Named moves, each a turn or a mirror, and the order they were made in; the first pair answered:
nez (before => after):
[ 11  53  25  -9 -53   4  -8 -15   6 -49] => [  8  46  20 -13 -39  21  14  -3  12 -61]
[-19   2 -11  29 -26  43 -49   7 -22  -8] => [-19  -5 -17  23 -10  65 -20  19 -13 -23]
[  9 -30 -43  -5 -35 -31   9  -6 -18  23] => [  7 -36 -50 -14 -20 -12  36   7 -12   6]
[ -1   0 -12  32 -51  65  72   6 -26 -61] => [  2  22   6  53 -99   7 -16 -33 -50 -11]
fazor (before => after):
[-13 -27 -46  32 -13   7  54   8 -41 -20] => [  9  -7 -44   8 -20  24  64  12 -24 -37]
[-48   5  19   3  47  28  -2  16  -5 -10] => [-34  18  22  -9  41  40   5  16   5 -21]
[ -6 -12   5 -30  34 -39  11  11  23  26] => [  5  -4   4 -36  32 -31  15  14  28  20]
[ 32 -29 -47 -52  -5 -39  17   7  28  41] => [ 26 -38 -47 -46  -3 -47  14   7  22  49]
daru (before => after):
[-18  -7  32  -3  41 -44  31  -7   4  42] => [-17 -13  26  -7  41 -46  30  -6   6  43]
[ 11   3 -24 -22  -8  18   6   6  13  -9] => [  5   4 -25 -18  -6  14 -25   6  10   1]
[ 34  10 -10  27  30   7  41  13  57 -35] => [ 27 -17 -40  22  33  -8  -7  23  63 -13]
[-14   1  -8  37  -6  12 -94  11  -8   5] => [-11  54  48  52  -9  37 -20  -9 -20 -30]
Ketat (before => after):
[ 43 -20  -9  -3  28 -39  11  11  24 -12] => [ 33 -26 -13  -1  38 -34 -10  17  23  -6]
[  1  15 -55  13  34  18   0  37  11 -24] => [ 31  47 -12  -7   7 -31  52   1  14  -2]
[12 -2 41  4 29 10  1 -6 14  3] => [  9 -10  22   8  31  31  -4   4  13 -11]
[ -2  -5 -24  17  -6  18 -66   5   2   2] => [ 37  11 -24   1 -47  19  12 -15   3 -21]
Then:
Each pair is two moves apart.
[ -6 -29   4  45 -16 -35  -1 -54  -8 -17] => [-17 -43 -17  43  15   4  15 -26  -1 -42] -> Ketat then nez
[ 49   6  -6 -40  -5 -15  73 -10  20  17] => [ 50  11  -3 -31 -35 -52  10 -29   8  51] -> nez then daru
[ 29  41  13 -28   3   3  -3 -12  30   3] => [-22 -17  -3   4  52   5  31   9  12   6] -> fazor then nez
[ -1  -4 -36   4   4  34   1   1 -10 -14] => [-11  15 -19  15   3  34 -22  -6 -17 -13] -> daru then daru
[-11 -13 -28  21   0  33  41  10 -11 -26] => [  7  24  26  -5  -4 -22  50 -22  -3  14] -> Ketat then fazor
[ 10  42   2  22 -22  43 -32  -4   3 -11] => [ 36  30  -5  -4 -31  25  44  -9  14 -14] -> Ketat then daru
[-18  10  26  60  -2  12  21 -18 -17 -48] => [-24  17  36  63 -10  -8  -2 -27 -21 -31] -> nez then Ketat
[  0  52  36 -20  25  40 -21   3  12 -12] => [ 21  22   0 -40  18  44  33  15  25 -28] -> Ketat then daru
[ 29  -2 -21  -7 -30  -3 -57  -9   6   4] => [ 14 -22 -26  13 -36 -15 -45 -11 -11  11] -> Ketat then fazor
[ 16  30  41 -14 -24 -24  18 -15   6   2] => [ -4  -4  29   1 -14 -40  42 -15  -6  13] -> fazor then daru
[ 50  85  64  27  -1  50  29 -28   7 -45] => [-24 -11   7 114   7  49  17 -14 -54 -41] -> fazor then Ketat
[  1  24  39   4  25 -19  66 -39  11  13] => [-44  -2  12  29  68   3 -30  -7   3  22] -> Ketat then nez
[ -8  22  16  18 -39  17  -4 -11  -7  -7] => [ -5   3   2  16 -37  16  33  -6  -6 -12] -> fazor then daru
[ 14  24  18 -39  17 -23   4  -5  18  27] => [ -6   5 -16 -18  22   7 -54  17  11  13] -> Ketat then nez
[-45  -9  34  42  14 -21  20 -14 -37  21] => [-25  37  56  -6  40   5 -32   1   6  18] -> fazor then Ketat
[-27 -64 -44  19  28   8 -40  16 -19  34] => [  7   6 -13  40 -24  69  32  -7 -37 -41] -> daru then Ketat
[ -8   5   3  22  -2  41  39  13  -7 -38] => [-20   5  33  30  -4 -13  50 -15 -20   4] -> fazor then Ketat
[-27  25  38  21  21 -14 -42 -19 -18  23] => [ 29  37  20 -32   9  19  45  -6  21 -22] -> fazor then daru
[ 21 -55  13 -25   2 -61  -1 -28   7  26] => [-16 -23  28  24  14   1 -84 -18 -16  -1] -> Ketat then daru
[-34   3  15  32   5 -18  13  21  14 -29] => [-27  -1   6  31 -16 -43 -12  11   9 -12] -> daru then nez
[  8 -30 -33 -55  68  19 -44  39  59  16] => [-13  23  24 -30  81  42 -60  29  46   2] -> daru then nez
[  9 -25 -32 -18  21 -17 -23  15  32 -13] => [ 33 -13 -36 -22  -8 -15   1   4  29 -21] -> nez then Ketat
[ -6 -62 -48   6 -15 -32  -8  -4 -20  25] => [ 30  -1   2 -50  -7 -46 -28 -17  20  43] -> fazor then Ketat
[-21  18  57  40 -19 -36 -12 -30 -29   8] => [  7  24   8  23 -20  58 -23  10  -2 -60] -> Ketat then fazor
[-20  23  15 -66   9 -18  59 -13  11 -21] => [ -8  22  13 -62 -22 -51  33 -34   2   1] -> nez then daru
[-25 -11   7  14  -6 -63 -33 -33 -24  65] => [-28 -27   5 -15  59 -19  73   3   8  26] -> nez then Ketat
[ -9 -10 -27  14 -25  23 -69   0  -9  -1] => [ 41  34   2 -20 -57   8  -8 -25   8  -9] -> fazor then Ketat
[ 35  20  -5  11 -79   8  42  -7 -19 -40] => [ 15 -48 -55  16 -71 -24   8  10 -22  -5] -> daru then fazor
[ 11  -3 -16 -27  17  24  19  24  15 -22] => [  0 -24 -18  -5   1  -9  51   4 -11  -7] -> fazor then Ketat
[ 17  20  27 -42  21  16  -9   4  48 -24] => [ 21  17  23 -39  -3 -12 -48 -12  41   0] -> daru then nez
[ -5 -16 -15  23 -13  70  31   2 -11 -48] => [  6  10   5  38 -68  14 -28 -40 -30  -8] -> nez then Ketat
[ 30   6   1  10 -60 -16  -9 -28 -19  -8] => [ 33  -9 -19   4 -59 -19   1 -22 -14  -9] -> daru then daru
[-27   9   7  45   2  21 -11 -23 -22 -19] => [  2 -18 -23  20 -12  10  44 -18 -10 -25] -> Ketat then daru
[ -8  -9  19   9 -19 -39 -50  -9 -20  17] => [ 11 -16 -25  13 -35  27 -28  18 -15 -41] -> Ketat then fazor
[-33  29 -18  55 -44  17 -21 -33 -57 -21] => [  3  63   1  27 -59  16   7 -46 -38 -27] -> Ketat then fazor
[ 46  -5  14 -25 -16 -28   2 -10  28  14] => [ 17 -42   2 -10  20 -14  38  13  24   2] -> fazor then nez
